In the rows, zero is written as 128.
The rows of X fall into a few groups, and each row is roughly a mix of its group's hidden directions.
X:
[[110 149 153 131  82 135 109  99 177  81]
 [107 140 103 116 174  94 144  75 142 168]
 [ 59 125 137 163 140 130  84 155 142 147]
 [176 131 138 135  67 162 145 144 121  90]
 [ 75 133  96 110 163  99 142 105  93 163]
 [126 158 102 148 125 206 107 103 143 116]
 [131 110  85  92 124 118 174 100  83  98]
 [127 147 182 129  99 149  74 153 103 154]
 [192  91 143 142  88 145 132 140 138  91]
 [114 117 116 152 172  93  99 134 154 189]
 [146  80 105 129 120 191 150  99  98 119]
 [151 183  96 129 162 169 109  95 149 116]
 [ 54 120 129 154 109 163 106 151 135 105]
 [ 70 110 160 124  71 130 121 133 127  91]
 [134 162 167 108 144 166 141  87  80 106]
 [216 142 135 120 127 160 122 129 130 147]
 [ 71 101 174 128 140 128 113 169 120 163]
 [156  94 134 145 172 120  97 145 179 164]
 [184  88 132 153  97 177 127 130 140 105]
 [ 88 116  68 135 143 176 154 119 152 118]
 [ 65 169 112 121 128  74 142 144 135 123]
 [101 113 108 112 178  83 135 137 113 182]
 [176 119  59 124 146 136 154 104 133 151]
 [194 116 108 110 139  93 174 103 131 134]
 [106  78 164 169 133 131 107 160 152 166]
 [127 132 141 116  77 132  99 107 159  63]
 [166  60 140 109  92 157 116 147 117 120]
 [151 128 145 131 183 129  83 120 146 185]
 [165 109 155  84 135  66 146 156 132 129]
 [127 135 112 123 191 159 121 127 101 187]
 [141 135 154 145  98 199 117 148 143  88]
 [ 94 177 146 142 150  95  93 147 160 163]
 [111 129  97 158 161 106 124 196 150 152]
 [167 196 135 125 160 122 152  97 106 141]
 [141  93  88 136 128 196 144  95 110 128]
 [ 97 176 188 121 106 103 116 159 134 112]
 [183 101  91 140 151 111 139 176 149 151]
 [107  70 155 131 127 136 119 178  81 136]
 [169 115  82 155 138  95 121 132 183 148]
 [198 165 145 113 154  92 140 130 124 151]
 [208 138 156  91 129 118 136 149 140 132]
 [144  69  85 144 143  84 143 119 161 127]
 [120 172 110 135 163 115 165  97 149 182]
 [127  99  79  95 158 162 140  81 108 112]
 [152 104 128 134 151 106 112 169 136 201]
 [ 63 117 103 143 158 114 128 119 113 181]
 [ 90 144 156 133  77 136 110 107 160  78]
 [ 91  97 137  81 139 117 116 117  63 136]
 [107 157  97 135 179  71 133 120 151 153]
 [157  91 135 168  97 115 130 110 100 186]
 [175 108  96 160 139 124 165 177 135 157]
 [ 72 100 151 140  75 161 139 139 112 105]
 [100 125  95 127 188  81 133 113 128 168]
 [151 129 103 108 181  80 151  98 101 152]
 [ 84 111 111 177 125 109 147 134 119 188]
 [119  88 179 141  74 118 133 159  96 129]
 [ 90 109  60 119 142  93 156 105 121 139]
 [ 70 117 156  90 106 138 136 161  84 120]
 [207 156 124 109 163 112 131 122 133 152]
 [127  61  97 117 136 165 164 107 101 121]
 [ 94 176 106  84 173  93 134 114 123 135]
 [164 134 107  90 119 132 147  68  83 115]
 [192 151  95 133  90 139 134 115 137  85]
 [ 76  87 142 112 144 112 147 128  83 169]
 [139 142  72 134 106  99 177  90 153 118]
 [116 131  97 166 166 120 160 172 107 172]
 [ 90 141 146 156 105 196  96 134 122 106]
 [ 66 101 166 169 125 126 112 155 155 127]
 [149 124 140  80 132 102 161 110  68 157]
 [180 154  98  86  94 136 152 112  97 110]
 [ 95 139 131  82 130 150 149  99 114  64]
 [181 124  90 159 132 107 116 128 187 138]
 [ 79 129 174 143  84  96 134 150  92 130]
 [ 69 159 104 150 152 148 104  82 118 116]
 [168 114  94 109 105 123 102 115 116  61]
 [185  82 123 145 111 183 128 120 136 113]
 [ 90 167 106 100 177 110 108  97 100 143]
 [ 74  94 146 140 161 114 124 169 116 170]
 [ 48  93 109 145 112 142 148 119 113 129]
 [170  96 129 114 101 198 132 115 103 121]
 [137 131  88 125 185 100 137  82  95 148]
 [ 97 105  97  96 157 124 168  84  90 119]
 [ 70 118 127 130 169  84 122 140 133 174]
 [190 153 121  91 152 142 162  94 115 110]
 [191  96 130 112 103 125 153 140 100 173]
 [ 47 111 152 146 124 121 105 158 123 119]
 [ 92  84 130  93 105 119 159 172  94 145]
 [121 178 107 121 185 122  89  87 126 122]
 [147 134 194 151  91 141 103 163 152 113]
 [150  86 132  92  85 134 109 144  91  83]
 [ 87  90 152 121 133  83 134 179 125 159]
 [ 75 142 129 135  88 131 129  92 115  71]
 [146 161  75 129 178 150 134  89 139 151]
 [180 147 139 122  76 167 131 143 112  90]
 [ 71 120 149 177 123 129  86 154 153 134]
 [165 125 157  89 139  63 150 156 135 136]
 [204 121 156 136 103 147 127 149 119 163]
 [102 166 166 120 115 168 123 160  74 137]
 [ 65 162  95 106 133 129 155 103  91 127]
 [ 98 117 111 106 114 149 163  96  60 120]
 [185  86 130 150 107 168 126 139 160 102]
 [163 154  88 130 164 149 121  79 108 164]
 [141 104 149 164 104 142  91 150 167  75]
 [170 135 155 110 142  61 147 155 132 156]
 [ 63 124 139 159 147 115  85 150 133 163]
 [ 66  92 131 104 108 127 143 177 104 136]
 [159 168  80 158 157 114 143 108 172 135]
 [161 112 153  99 147 188 123  95  89 133]
 [ 76  94 152 112 117 125 131 193 116 142]
 [ 94 104 148 151  77 153  99 168 157 112]
 [ 97 138 143 123  83 179 132 120 105  75]
 [109 101 133 124 158  88 126 153 108 197]
 [103  48 130 124  99 109 121 162 133 133]
 [166 154 185  81 145 141 146 130 103 106]
 [171 102  81 143 127  97 168 109 165 116]
 [ 63 148 104 117 142 101 143 109  86 155]
 [ 53 178 147 116 136 105 127 139 123 138]
 [140 116  99 112 106 174 161  92  80 100]
 [ 47 120 126 117 131  87 149 136 139 108]
 [ 75 114 126 149 123  98  99 153 184 106]
 [197 112 103  91 128 136 139 134  81 129]
 [124  61 135 146  87 158  96 136 101 115]
 [181 136  88 104 162 124 142  90  90 139]
 [139 126  98  78 169 132 161  82 102 111]]
Here is one row of each group, with its name. Which group are the others in?
[167 143  75 124 164  83 116 117 159 144]  G
[ 53 120 141 160 136 114  91 150 134 148]  L
[ 81  71 164 140  87 124 122 137 138 103]  B
[105 171 117 113 146 158 110  92 131  66]  D

[105 144  76 149 160 160 149  83 117 159]  D
[170 157 138  96 128 161 151  84  85 110]  L
[117  81  84 138 132  83 106 137 159  90]  B
[151 161  95 167 146 178 102  92 121 146]  D
[162  86 100 120 176 106 146 136 109 174]  B
[110 155 111 113 188  86 108 123 146 170]  G
[ 87 168 133 168 113 172 105 102 110  98]  D
[ 78 146 130 136 139 192 131 116 118  83]  L
[155 171 158  95  95 145 134 111  88  88]  G
[111  93 134 104 189 101 113 103 122 173]  B
[142  72  82 150 153 112  91 119 122 160]  D
[180  64 134 123 114 164 145 125 119 101]  G
